In the data rows, 128 means zero.
Here is a table of points, one per row:
90 107 125 113 115 123 156 62 191 136 50 141 135 115 143 77 169 125 154 115 156 183 83 132 137 204 117 135 119 163 104 119 163 133 93 99 132 105 135 130 202 124 123 166 83 167 147 97
139 82 93 106 157 122 90 149 73 162 140 247 117 132 118 112 132 149 149 118 176 126 108 156 164 34 144 82 90 125 139 149 136 178 70 153 123 86 146 102 129 121 98 186 159 134 84 152
120 140 123 139 137 125 116 126 133 131 131 137 145 132 127 158 110 100 150 103 118 165 152 108 165 108 129 120 110 118 165 121 114 144 143 85 109 166 120 123 148 137 121 97 144 142 122 131
88 97 126 72 149 170 138 157 139 153 100 141 145 114 118 102 113 187 229 138 122 86 109 155 48 121 83 139 79 98 124 157 154 163 132 98 97 111 170 73 56 79 165 120 217 154 66 99
98 100 112 133 140 170 132 98 31 105 139 183 80 124 105 138 103 180 139 154 149 129 93 98 129 33 139 115 107 119 153 178 173 183 62 164 129 109 157 111 125 150 136 108 157 94 142 123
157 96 144 124 110 144 120 129 94 103 198 118 175 135 74 119 112 150 89 137 131 115 144 100 121 53 156 100 131 115 150 101 138 99 168 108 58 147 95 98 87 126 133 104 124 134 108 110
90 71 114 119 108 206 139 185 118 173 166 130 170 89 114 103 198 158 179 145 126 133 134 129 107 100 101 118 135 162 139 141 115 94 156 127 92 101 129 115 130 77 126 116 205 100 136 137
159 77 157 162 134 170 110 129 177 119 182 154 135 94 98 158 100 136 131 126 160 151 153 108 111 160 141 115 180 119 78 144 151 158 140 144 127 142 133 92 156 137 141 135 123 129 154 112
95 165 113 131 102 132 162 133 165 114 111 120 102 105 118 64 107 138 142 154 116 153 97 117 162 147 96 175 186 134 99 132 102 128 129 74 129 105 100 103 134 126 135 150 94 160 129 137
186 148 107 65 132 91 164 156 108 91 119 46 123 98 125 87 196 89 131 139 147 107 48 78 53 130 114 102 92 174 162 116 70 138 175 93 162 79 75 213 136 103 161 112 122 115 114 175
182 91 124 195 118 113 122 148 51 130 105 176 82 109 147 156 176 54 136 132 124 133 64 181 75 95 116 125 129 103 217 186 110 158 112 219 56 63 113 103 120 91 172 75 57 92 79 134
169 150 122 84 135 142 148 125 93 97 147 109 154 134 122 75 138 138 185 186 116 95 103 145 64 127 120 114 91 152 162 97 98 120 120 60 161 41 147 166 147 121 166 89 85 114 118 150
122 109 92 113 147 140 148 152 125 152 107 106 165 114 130 121 153 141 108 158 158 116 122 173 81 133 114 132 112 129 126 91 98 144 123 154 103 113 124 99 114 132 129 129 129 78 131 161
86 195 164 157 160 118 155 124 125 87 142 134 165 142 162 165 130 150 129 56 126 127 179 137 148 148 83 123 119 136 110 142 43 59 76 106 154 119 147 140 53 130 89 108 95 136 190 97
155 145 98 119 142 96 114 83 159 108 147 111 155 171 152 152 116 138 138 141 136 196 94 117 129 132 151 153 123 108 130 166 113 110 135 119 157 158 105 147 122 187 116 99 115 130 153 122
186 148 172 137 125 146 102 82 63 102 162 110 163 138 92 145 97 125 110 113 86 120 112 151 74 96 167 57 124 140 116 123 76 132 154 180 59 148 126 180 120 86 148 147 181 129 132 123
79 101 120 102 197 108 155 104 126 179 90 177 58 175 148 129 161 93 96 151 34 132 143 136 182 110 143 154 174 81 11 131 91 79 147 97 255 148 138 103 89 101 178 137 111 134 47 163
150 146 66 103 132 100 95 119 132 135 142 154 157 100 158 131 124 128 139 129 119 57 112 97 118 159 141 102 159 177 141 154 112 119 189 149 55 186 182 84 114 103 160 147 121 116 118 128
161 160 141 237 102 155 130 131 154 133 133 190 120 191 179 197 99 110 105 107 144 143 152 127 173 121 123 164 201 138 79 90 162 138 74 137 72 106 105 33 92 172 70 182 180 78 122 98
152 107 155 68 131 134 101 157 94 109 115 76 160 144 155 61 132 66 218 82 125 130 154 161 73 128 82 149 109 198 85 64 149 14 141 114 92 122 137 122 189 192 179 102 57 155 146 167
51 92 106 139 146 166 165 143 132 72 166 110 128 126 124 149 154 111 117 137 106 118 108 126 135 194 111 136 94 149 142 148 105 144 240 137 113 118 165 91 137 101 73 79 215 121 144 107
111 74 102 91 86 175 113 121 186 217 133 107 120 160 133 101 120 66 48 194 56 140 129 95 137 154 132 169 154 127 125 113 104 120 137 145 205 158 169 172 147 104 118 80 91 163 72 191
99 52 146 104 109 141 144 149 127 142 132 89 156 108 110 120 144 198 144 131 171 108 112 163 153 112 141 114 122 111 164 77 143 129 167 122 101 132 228 130 118 89 109 120 164 101 127 100
152 182 152 152 116 95 104 131 160 121 120 130 94 172 126 128 96 141 69 158 135 123 138 83 158 135 143 120 151 125 137 94 112 131 145 113 155 159 84 146 152 142 128 110 119 130 174 161
173 127 127 126 146 133 114 149 131 117 88 106 149 93 136 141 150 115 159 151 152 97 98 146 132 79 117 155 178 145 107 132 122 118 99 131 130 130 124 138 138 125 113 113 130 112 123 153
153 108 137 145 110 145 136 138 134 128 185 149 109 124 120 119 146 151 126 127 161 122 122 109 132 88 171 97 115 122 194 185 134 168 63 181 122 142 133 115 122 113 109 122 150 105 97 115
154 136 105 153 179 116 122 99 111 137 155 100 113 65 158 121 129 127 153 163 130 163 149 136 160 123 120 131 105 127 117 105 165 130 157 138 123 136 130 145 114 119 97 119 127 137 102 170
129 162 122 98 192 153 101 131 145 123 140 121 112 153 104 131 136 131 92 160 127 120 126 151 128 170 153 175 123 150 167 111 128 159 138 68 103 116 116 140 87 119 123 163 105 147 144 113
108 153 118 168 159 124 112 140 178 144 63 107 132 87 122 125 105 146 139 125 115 86 93 173 119 104 154 165 116 156 140 119 76 156 190 131 167 87 100 95 128 141 118 59 127 71 144 137
124 162 156 114 116 128 199 102 125 152 133 108 126 152 72 163 165 104 133 98 114 65 203 125 109 95 145 177 164 192 109 137 128 113 141 85 133 125 101 131 130 164 105 130 123 177 118 106
142 114 131 166 160 93 150 143 132 134 128 78 146 153 138 144 147 110 98 70 70 150 207 83 107 108 102 90 140 120 53 109 105 129 106 151 131 114 180 123 89 122 114 147 47 119 152 127
91 105 119 131 112 111 116 114 112 125 150 91 117 115 141 120 80 135 122 143 132 137 143 153 127 107 191 117 153 114 121 136 96 129 153 112 148 148 117 122 154 134 139 153 143 124 109 132
107 157 201 155 168 24 174 164 122 106 143 143 170 93 119 202 136 196 160 56 132 171 255 89 143 162 208 108 97 56 38 96 120 54 119 158 105 116 126 96 66 135 118 166 150 120 157 124
93 102 122 117 147 40 151 103 192 125 86 141 144 118 174 77 145 96 117 136 131 160 129 130 128 186 91 171 150 160 110 90 142 164 129 102 167 109 134 181 182 185 134 133 150 123 130 50
127 134 123 91 135 123 111 120 138 132 104 114 106 107 129 125 124 100 145 127 147 141 113 102 151 127 89 65 79 142 131 102 119 136 163 131 103 99 103 116 104 115 169 133 112 148 100 123
173 72 172 119 126 184 163 170 94 93 91 156 150 109 120 107 124 151 138 107 109 121 117 116 148 153 102 144 88 151 157 87 113 116 127 136 111 157 145 118 108 113 94 127 119 131 127 108
68 161 134 69 101 129 45 191 106 113 152 106 80 104 166 90 140 131 120 122 116 96 70 107 127 69 182 131 127 120 176 130 151 96 119 113 131 142 174 159 168 117 137 161 134 117 136 117
134 98 94 98 125 134 119 100 84 134 123 79 79 133 150 86 108 116 168 121 190 141 104 125 127 139 151 114 65 113 105 123 117 105 150 102 145 133 160 154 112 123 142 115 122 118 69 121
92 108 152 172 131 184 131 117 162 98 144 132 197 147 110 153 107 165 63 103 172 104 185 67 184 161 108 77 115 106 135 144 156 127 145 149 77 141 171 199 143 170 101 87 124 134 86 103
109 150 145 117 75 93 112 157 155 60 164 146 144 143 118 122 156 91 115 135 117 105 159 153 107 104 79 139 95 112 88 147 140 153 135 113 113 136 74 162 135 146 109 140 72 151 103 171
208 159 159 97 152 194 118 147 97 114 206 110 170 77 136 234 52 157 71 103 140 75 122 157 94 40 142 92 159 107 138 170 160 103 173 138 103 115 120 150 87 58 189 94 92 87 187 179
139 136 68 90 98 172 79 148 100 124 120 130 141 139 133 113 110 142 125 118 123 108 100 135 109 157 115 154 81 201 150 105 120 165 124 147 204 145 107 144 159 85 134 139 133 87 60 117
152 121 156 122 195 98 155 117 142 166 97 114 163 134 178 210 157 21 23 86 82 121 164 108 91 138 150 144 192 62 129 139 88 79 94 83 168 99 117 71 177 44 97 148 87 159 91 158
134 173 111 87 109 101 115 128 133 90 81 79 124 135 125 189 120 96 89 158 154 162 140 101 179 164 127 164 105 116 101 184 101 108 110 132 102 99 106 157 166 167 119 148 106 103 153 119
99 118 119 233 138 91 125 132 174 136 142 112 109 173 151 177 81 151 131 111 140 117 176 159 129 127 63 166 166 118 109 170 158 90 69 199 149 186 144 107 102 145 91 170 145 96 153 67
103 64 30 94 112 173 125 78 104 233 144 103 94 159 102 129 160 132 114 64 19 130 107 111 84 164 103 204 89 88 78 90 110 140 116 128 242 181 187 165 240 111 133 49 96 152 79 122
140 127 148 98 93 133 117 137 107 146 115 145 125 110 128 82 109 150 122 134 137 183 120 145 105 102 93 117 128 133 107 125 145 111 114 95 110 146 170 140 100 111 115 100 166 114 128 121
130 79 76 198 121 136 166 106 89 101 160 173 73 122 73 158 133 173 51 105 133 113 121 148 154 68 136 123 64 151 226 178 156 227 46 177 99 149 153 137 64 95 164 106 197 126 131 158
104 141 190 212 117 121 145 102 188 154 118 167 154 154 135 197 106 90 130 126 115 139 133 117 169 145 119 113 162 80 109 142 153 115 93 177 98 195 158 40 97 153 97 209 147 73 151 112
128 168 133 85 141 108 111 153 166 140 109 108 136 184 147 131 113 118 172 100 129 166 104 105 98 152 131 163 167 150 119 67 114 84 158 99 128 115 132 158 144 115 120 133 114 162 158 191
73 100 159 145 120 111 106 123 138 139 66 140 104 120 103 75 175 117 170 121 164 144 90 135 131 235 98 100 98 149 68 109 161 140 57 70 174 140 123 111 167 170 96 97 93 167 106 99
133 130 140 131 168 152 173 72 122 182 152 112 107 88 107 116 138 168 88 130 107 108 91 146 153 88 148 134 159 119 149 208 163 145 111 109 69 120 66 141 93 193 93 142 161 162 127 117
190 199 151 177 111 93 132 109 131 115 127 135 121 194 111 79 127 88 153 103 151 114 126 124 124 90 136 139 101 141 88 138 155 104 106 129 127 128 71 147 183 132 161 121 100 196 134 130
85 107 111 125 135 131 155 159 158 180 48 86 106 132 135 67 165 139 166 139 140 148 119 116 175 179 93 119 138 165 86 112 151 156 75 92 174 155 124 121 229 152 156 166 101 183 159 101
Along one direction, these points spread out more than along any other. Take the direction at right angles to it along which they spread out most. Go by this last direction. How far along it is each point below, from 0 to 99? The average is 50, and the first point in the table lies past the average. One standard deviation of the points above along it is 16.
158 164 141 165 132 61 95 125 87 121 133 128 157 149 129 130 164 149 89 150 134 185 97 114 97 165 137 155 146 118 118 153 149 105 146 116 146 132 93 108 156 193 157 172 100 145 131 155 ~ 60
100 110 117 158 85 133 164 122 89 123 134 174 131 133 124 143 145 120 91 152 108 111 81 136 148 67 208 86 172 109 222 228 174 255 94 197 117 109 80 123 77 80 136 120 162 48 155 151 ~ 38
146 91 177 83 158 88 101 127 136 83 144 69 118 133 136 128 115 132 154 127 119 117 144 113 157 165 76 110 151 147 130 93 108 107 152 146 178 123 129 116 116 106 134 153 108 78 119 134 ~ 53
172 237 114 192 102 47 64 57 118 78 138 160 55 157 123 132 74 126 134 59 173 202 116 114 121 176 145 133 155 56 88 166 98 68 87 87 181 153 70 176 215 221 147 138 39 143 146 196 ~ 73
113 161 165 120 128 107 143 111 192 133 121 128 144 130 161 142 161 91 87 141 141 135 106 116 140 139 131 132 181 158 188 76 113 152 136 137 167 119 106 113 173 128 142 142 90 193 150 120 ~ 58
94 140 75 80 139 156 158 152 164 65 86 150 92 115 96 131 147 126 121 169 111 104 117 136 125 120 167 96 154 118 152 105 127 91 147 145 119 110 99 110 90 98 95 83 178 137 131 87 ~ 44
143 189 149 165 74 145 124 153 162 107 131 130 136 85 121 165 98 87 119 124 105 125 159 148 194 174 179 131 141 192 209 125 139 171 103 158 144 76 105 119 121 39 187 133 144 99 95 123 ~ 49
128 178 172 185 122 142 122 94 145 166 101 196 133 124 79 163 102 137 92 100 148 150 205 160 150 149 51 135 153 82 116 154 177 104 112 174 98 165 141 62 126 160 67 163 182 79 174 83 ~ 83
130 49 89 99 79 145 129 151 123 149 132 158 168 100 104 81 111 117 164 124 123 72 89 150 100 150 140 113 61 88 151 106 131 113 159 160 150 92 206 104 65 114 110 139 204 148 178 93 ~ 33
103 57 136 115 98 152 127 73 65 149 95 140 96 117 135 111 143 206 186 160 176 107 157 97 130 122 138 118 87 109 82 129 134 135 168 78 127 154 105 165 117 153 131 125 129 161 168 130 ~ 43
112 173 116 114 130 118 105 158 108 99 154 105 190 106 169 98 76 86 159 170 163 137 119 110 131 135 140 149 149 116 187 111 147 162 113 177 68 141 87 165 82 160 188 117 129 131 171 106 ~ 45
154 161 104 111 105 128 95 110 178 123 126 116 80 129 164 135 171 160 133 138 93 126 187 164 121 115 149 138 141 125 137 110 125 137 144 138 131 131 127 151 109 178 150 123 136 162 149 128 ~ 53
126 138 123 81 102 102 133 162 90 172 140 119 94 137 131 90 46 179 160 206 99 103 159 173 154 190 92 91 80 99 110 107 139 134 146 96 91 133 116 168 112 141 65 114 173 132 136 132 ~ 44
153 152 142 138 128 175 146 167 116 127 157 144 101 148 109 123 128 108 133 139 125 140 135 131 116 82 145 115 124 121 152 119 163 104 187 126 127 136 147 166 144 132 136 195 107 144 131 131 ~ 46
